In the rows, zero is written as 128.
First come named turns, each shown by rows before and after it. For each pair of rows after them, which turns, in which order, take the first row to the second? The first pair is done for you.
turn B:
[118 141  84 103 163 105 135 115 150 139 128 126 160 132 110 157 172 149
 160 141 111 145 136 119] => [126 146  87 104 158 116 129 109 156 147 144 135 162 115 100 159 165 147
 151 143 102 141 144 128]
[133 119 136 128 100 154 135 133 136 162 102 101 116 155 158 134 115 122
 124 126 163 111 156 119] => [124 137 147 121  88 141 157 144 140 124  90 118 108 165 134 134 124 120
 128 128 154 133 143 118]
[132  94 132 112 101 115 165 156 100  78 133 134 141 144  96 157 151 174
 155 115  99  87 125 114] => [147  99 124 126  98 148 135 154 101 125 161 138 151 113 102 140 137 178
 138 130  92  69 153 118]
[127 118 126 133 139 133 118 123 123 133 148 131 138 114 136 130 139 137
 128 128 121 120 130 126] => [120 124 128 124 133 115 130 119 122 110 136 131 136 133 140 135 149 140
 131 124 127 133 111 123]
turn X:
[152 159 102 143 137 132 100 117 147 136 147 164 172  92 108 101 144 138
 124 156 108 147 139 138] => [154 161 140 119  98 166 151 127 156 111 117 157 114 111  68 110 110 119
 125 144 124 143 148 135]
[109 147  95 138 112 145 166 153 142 148 112 106 100 137 128 134 102 138
 143 103 139 134 120 110] => [124 146  79 156 142 131 122 143 139 164 152 126 139 106 151 123 132 151
 137 134 115 139 112 129]
[140 126 146 125  82 126 163 131 153 153 142 125 111 102 114 119  96 121
 111 176 151 115 134 106] => [124 139 117 132  96 105 157 126 157 159 134  92 114 107 137 117  98 115
 117 153 157 115 123  94]
turn W:
[ 85 165  64  55 135  81 154 131 147 102  90  91 144 124 146  96 151 132
 159  58 175 173  91 100] => [104 128  65  82 144 137  96 119 144 203 115  65 155  73 182  93 126 117
 125  76 173 116 149  98]
[117 103 136 121 119 124 124 115 114 111 142 147 120 145 126 139 138 116
 129 158 121 124 122 151] => [116 101 140 121 129 133 121 117 117 121 141 136 111 148 133 139 136 120
 125 153 126 112 130 147]
[155  90 140 134 124 195 104 118 128 188 140 118 118  87 153 123 101 123
 114 143 134  70 171 136] => [143 166 111 141 112 119 145 141 127  75 142 198 156 121  84 112 149 164
 149 151  96 166 114 174]
[ 92 107 105 102 156  76 185 130 122  63  88 124 130 142 111 110 175 126
 128 130 141 128  87 108] => [113  58 110 116 162 136 127 119 129 173 121  83 132  87 154  99 140 111
  97 138 149  62 141  94]
Now pairs of rows:
(2 to 4 turns a pair)
[151  94 166 122 134 141 112 123 123 145 146 158 140 122 132 131 133 131
 121 164 112 112 145 147] => [136 113 151 125 147  95 122 120 122 110 138 168 150 141 138 126 160 138
 140 164 113 141 111 146]  W, X, X, X
[107 136 127 140 111 168 156 134 156 125 105 102  98 138  89 125 121 114
 116  96 142 131 156 129] => [133 107 138 163 135 170 101 121 151 156 155 134 136 113 123 120 147 131
 113 141 112 110 171 150]  B, X, X
[104 102 137 104 132 135  67 126 129 187 140  84 103 134 159 136 140  94
  86 121 119  83 114 102] => [109 154 154  94  92 120 127 146 123  70 123 165  92 168  65 128 152 120
 102 126 103 141  92 125]  X, W, X
[117 103 165  82 151  93 166 118 127  79  83 109 104 173 147 151 138 116
 139 115 156 134  82 111] => [133 147 143 108 138 106 166 129 125  49 112 180 125 148  91 131 147 143
 133 140 117 173  88 144]  W, W, X
[123 133 195  99 110 105 163 164 146  84  82 138 118 181  89 141 159 154
 126 138 103 158 115 125] => [112 137 144 136 158  62 108 154 146 114 117 133 167 154 142 135 199 172
 135 158  85 157 100 130]  X, X
[117  90 117 138 170 107  87 119 116 165 146 117 164 104 178 124 160 134
 135 145 127 100 126 132] => [112 115 153 100 125  97 168 130 117  70  99 145 113 169 108 137 145 125
 149 116 137 144 108 130]  W, X, X
[126  77 141 119 169  68  94  99  99  98 133 185 175 153 177 135 207 140
 147 202  89 130  74 165] => [ 94 100  96 116 183  41 110 100 106 107 118 129 168 147 196 139 202 124
 150 164 115 140  54 139]  X, X, X
[163 125 168 113  76 173 131 147 117 107 133 192 136 146  51 126 107 129
 141 168 106 142 145 160] => [110 159  36 140 152  82  88 138 126 153 134 101 190 128 153 120 146 132
 156 119 131 159  96 121]  X, X
[128 150 124 131 117 120 154 148 136  87 103 136 125 133  87 132 120 137
 129 117 125 153 123 132] => [141 146 142 133 121 127 151 156 131  91 116 154 127 126  86 128 126 141
 130 136 111 155 125 134]  X, X, X
[150 138 174 132 120 131 132 124 120  87 141 199 148 134  87 127 135 132
 138 166  99 136 127 150] => [155 162 123 134 104 186 124 130 136 157 137 133 119 100  87 121  79 116
 107 123 119 109 167 121]  X, B
[114 103 157  94 100 164 161 133 118 140  88  64  71 148 131 137  85 103
 111  82 172 108 134 105] => [136  92 200  97  93 199 148 132 114 136 109 122  87 143  96 132  88 101
 106 123 141  97 150 128]  X, X, X
